128 stands for zero in the data rows.
Some points, one per row:
[109 105 100 117 139 132 114 180]
[112 122 127 119 127 140 140 153]
[101 178 110 137 133 128 186 132]
[141 143 136 125 128 136 127 255]
[ 96 120 117 128 129 129 145 114]
[105 118 125 126 135 149 109 118]
[110 127 144 110 115 135 137 105]
[112  84 115 166 158 142 100 140]
[148 114 106 115 135 146 110 150]
[129 159 130 122 127 136 138 110]
[120 112 128  94 119 157 104 218]
[130 134 145  93 109 142 138  98]
[100 112 143 129 132 149 109 100]
[159 188 111 166 143 107 173 140]
[118 128 131 118 127 142 118 164]
[ 98 111 139 129 129 150 107 116]
[128 118 121 150 113  94 159 113]
[173 125 126 111 128 149 102 197]
[ 97 125 131 112 119 142 122 124]
[110 129 144 104 118 147 134 111]
[117 123 114 115 125 139 144 137]
[118 129 132 103 117 144 123 166]
[ 97 118 130 106 111 126 154 101]
[195 139 139 130 129 134 125 110]
[149 120 136 109 115 133 153 131]
Then 12 other points, each followed by its number:
[114  98 137 106 122 152 141  95] 0
[111 129 118 124 134 136 131 196] 1
[113 121 124 117 127 141 127 111] 2
[ 96 143 197 137 183 193  67 168] 3
[138 128 128 121 126 138 118 100] 4
[129 150 142 160  68  27 165 148] 5
[102 117 129 118 135 144 132 117] 6
[114 128 142 146 119 109 142 115] 7
[105 160 146 140 137 125 141 117] 8
[182 114 136 125 129 152 107  95] 9
[119 117 116 119 131 145  97 115] 10
[103 119 135 112 120 148 128 114] 11
Which two of these numbered points are nearest to each point below by angle, seen from the average point of the first points? Their numbers follow each, nearest first.
[129 111 122 112 126 145 127 127] > 0 10
[105 119 114 115 131 144 131 105] > 2 6
[118 135 137 149  93  75 156  95] > 7 5
[ 97 143 137 127 145 155  99 152] > 3 1
[156 110 129 104 118 155 114 137] > 9 4
[103 166 204 164 215 193  58 100] > 3 8
[ 97 120 116 121 126 131 136 100] > 2 6
[102 126 131 111 123 144 113  96] > 2 11
[133 125 118 162 111  83 146 100] > 7 5
[221 153 149 149  67  26 153 113] > 5 7
[123 161 129 121 127 133 145 128] > 8 7
[ 96 171 138 126 127 129 158 100] > 8 7
[115 145 139 126 142 139 125 118] > 8 4
[110 125 129 112 119 140 126 105] > 2 11
